M =
[[561 418 448 524 321 441 554 525 413 332 380 434 560 450 369]
 [282 462 604 179 352 465 271 290 351 576 536 549 344 316 293]
 [634 624 787  45 365 338 419 353 283 716 715 659 434 471 340]
 [403 631 604 118 448 541  99 327 424 751 476 616 169 384 512]
 [458 255 225 775 440 488 651 537 524 162 346 280 575 482 457]
 [247 482 439 478 475 437 417 532 511 414 362 426 415 477 524]
 [369 332 380 464 455 349 591 399 478 418 611 368 571 460 341]
 [772 392 469 452 215 491 420 443 348 301 395 501 472 293 305]
 [425 480 590 210 330 478 236 276 312 574 440 560 326 283 327]
 [637 458 446 442 471 394 490 479 421 448 471 456 465 484 441]
 [439 553 543 555 285 416 617 662 438 359 350 446 494 561 560]
 [435 543 796 317 118 342 662 608 283 427 557 561 574 511 378]
 [208 407 293 361 767 375 317 203 526 698 683 442 365 444 364]
 [488 555 632  49 437 424 171 244 328 836 668 615 264 304 344]
 [431 426 446 701 244 415 850 750 446 129 303 313 625 646 600]]
The bottom entry of the column that holds the smallest entry is 701
What is the entry in the bottom-left corner? 431
What is the entry in the bottom-right corner? 600
What is the entry in the top-right corner? 369
The entry just left of the largest entry is 415
The entry in the top-left corner -> 561
The entry directly above 491 -> 349
What is the entry directly above 399? 532
The entry just right of 611: 368
What is the smallest entry in the first row? 321
The largest entry in the first column: 772
What is the 3rd entry on the main diagonal? 787
What is the fourth entry, reading row by row? 524
The entry just right of 169 is 384
What is the second entry in reading order? 418
What is the entry just right of 427? 557
The entry directly below the centre entry: 276
What is the top entry of the column that holds the largest entry? 554
What is the entry directly below 247? 369
What is the 2nd smallest entry? 49
What is the third entry on the diagonal from the top-right corner? 434
The entry directly below the smallest entry -> 118
The entry just left of the centre entry is 420
What is the third entry, reading row by row? 448
The fourth-last entry, reading row by row: 313
The entry directly above 591 -> 417
What is the entry just left of 456? 471
The entry directly below 460 -> 293
The entry directly above the centre entry -> 399
What is the largest entry in the last row? 850

Questions about the table below. Indices start at 1.
1) Give the entry at row 2, column 3.
2) Give the entry just right of 1.57.
3) Give the minimum.
4) Give the entry in row 1 and column 2.
5) Give the entry in the bottom-left corner.
6) Give the entry in row 1 and column 3.
7) Give the entry directly above 0.11.
8) Give the entry in the top-left corner.
[[-1.28  0.71 -2.55 -1.24 -0.15  0.15  2.85 -0.96  1.90]
 [ 2.42  0.99  3.26 -1.04  0.50 -1.14 -2.07 -0.88 -1.94]
 [-1.76 -1.88 -2.44  0.67  0.53 -0.28  1.47  1.48  1.07]
 [ 1.33 -0.06  2.07 -0.07  0.59 -0.80 -1.70  0.11 -1.18]
 [-2.64 -0.23 -4.62 -1.47 -1.83 -0.28  3.77  1.57 -0.44]
 [-1.66  0.32 -2.68 -0.55 -1.52  0.41  2.26  0.53 -0.17]
 [-3.91 -2.09 -5.72  0.64 -0.98  0.90  3.48  2.72  1.78]
 [ 0.00 -0.71 -0.71  0.25 -0.06  0.03  0.92  0.13  0.43]
 [ 4.90  2.54  7.47 -0.39  0.76 -0.50 -5.56 -2.51 -2.68]
 [-2.18 -1.44 -3.83  0.86  0.73  0.91  3.63 -0.46  4.09]]
1) 3.26
2) -0.44
3) -5.72
4) 0.71
5) -2.18
6) -2.55
7) 1.48
8) -1.28

x =
array([[373, 162,  52, 213, 124, 382, 763, 569],
       [391, 172,  26, 198, 164, 803, 428, 363],
       [540,  70, 486, 396, 350, 348, 632, 678]])
Report the entry directly below 763.
Answer: 428
The largest entry in the last row is 678
The entry just left of 213 -> 52
Report the entry just left of 52.
Answer: 162
The entry directly below the largest entry -> 348
Report the entry just left of the smallest entry.
Answer: 172
The entry in the bottom-left corner: 540
Report the entry directly above 350.
Answer: 164
Report the entry just left of 763.
Answer: 382
Report the entry just left of 428.
Answer: 803
Report the entry directly below 172.
Answer: 70
The first entry on the main diagonal is 373
Report the entry directly below 164.
Answer: 350

array([[ 0.079,  0.079,  0.145,  0.070,  0.030, -0.077, -0.130,  0.035,
        -0.031],
       [ 0.026,  0.087, -0.100,  0.032,  0.080, -0.066, -0.093,  0.119,
         0.141],
       [ 0.049, -0.014, -0.009, -0.048, -0.027,  0.007, -0.004, -0.147,
         0.054],
       [ 0.061,  0.002, -0.104, -0.026, -0.004,  0.053,  0.021, -0.077,
         0.129]])
The entry just right of the largest entry: 0.070
The entry just left of 0.129 -> -0.077
What is the entry just left of the smallest entry?
A: -0.004
What is the entry just right of the smallest entry?
A: 0.054
What is the entry just right of 0.002?
A: -0.104
The entry just right of -0.100: 0.032
The entry just left of the largest entry -> 0.079
The entry just left of -0.048 -> -0.009
What is the entry just left of -0.027?
A: -0.048

Read these off the grid that follows.
1) Which number is the first entry in reading order?
2) Which number is the entry just left of the centre entry?
3) Which number is the entry just right of 5.91?
4) Which number is the entry just right of 0.99?
5) Which number is the second smallest entry?
[[-1.40  1.35  3.02  1.67  1.56  2.03 -2.81  2.16 -1.62  6.73  3.42  1.37
  -2.85  2.13  4.23]
 [-3.55 -2.77 -5.17  3.28  0.49  5.13 -3.19 -2.66  1.43  2.46 -3.86 -0.01
   1.60  2.49  5.55]
 [ 0.31 -0.70  1.96 -2.54 -5.12 -1.06  2.24  5.91  0.59  0.99  6.49 -0.91
  -4.53 -0.91 -0.93]
 [ 2.45  2.81 -1.73 -5.35  3.45 -5.76 -5.14 -0.21  1.17 -4.05  0.60 -0.54
  -0.65  3.44 -0.94]
 [-0.56  0.54 -4.27  4.93 -0.72 -1.19  3.56  6.44  4.35  2.38 -0.15  2.93
   1.42  1.93  2.80]
 [ 0.30 -0.43  4.32 -3.58  0.23  1.28 -2.53 -7.97 -7.23 -2.27  0.00 -3.06
  -1.20 -1.49 -3.40]
 [ 1.60 -1.48  4.50 -2.89 -3.79  0.15  3.46 -3.07 -3.08 -4.41 -0.65 -2.55
  -0.34 -4.39 -6.77]
 [ 0.34 -0.67 -5.22 -2.11 -3.93 -1.90  2.48  7.82  4.73 -2.27  1.44 -0.10
  -1.82  2.27 -0.02]
 [-3.15 -3.71  1.79 -3.63 -4.34  6.75 -4.00 -2.05 -4.01  1.32  1.04 -2.85
  -3.01  0.49  0.42]
 [-1.89 -2.92  1.65  6.49 -4.68  4.62  6.25  0.36 -0.74  4.35 -0.67  1.21
   0.56 -3.42  0.85]
 [-0.03  1.08 -1.81  2.00  5.58  0.85 -2.60 -8.15 -0.03 -1.27 -5.52  0.65
   5.03  1.78  0.61]]
1) -1.40
2) -2.53
3) 0.59
4) 6.49
5) -7.97
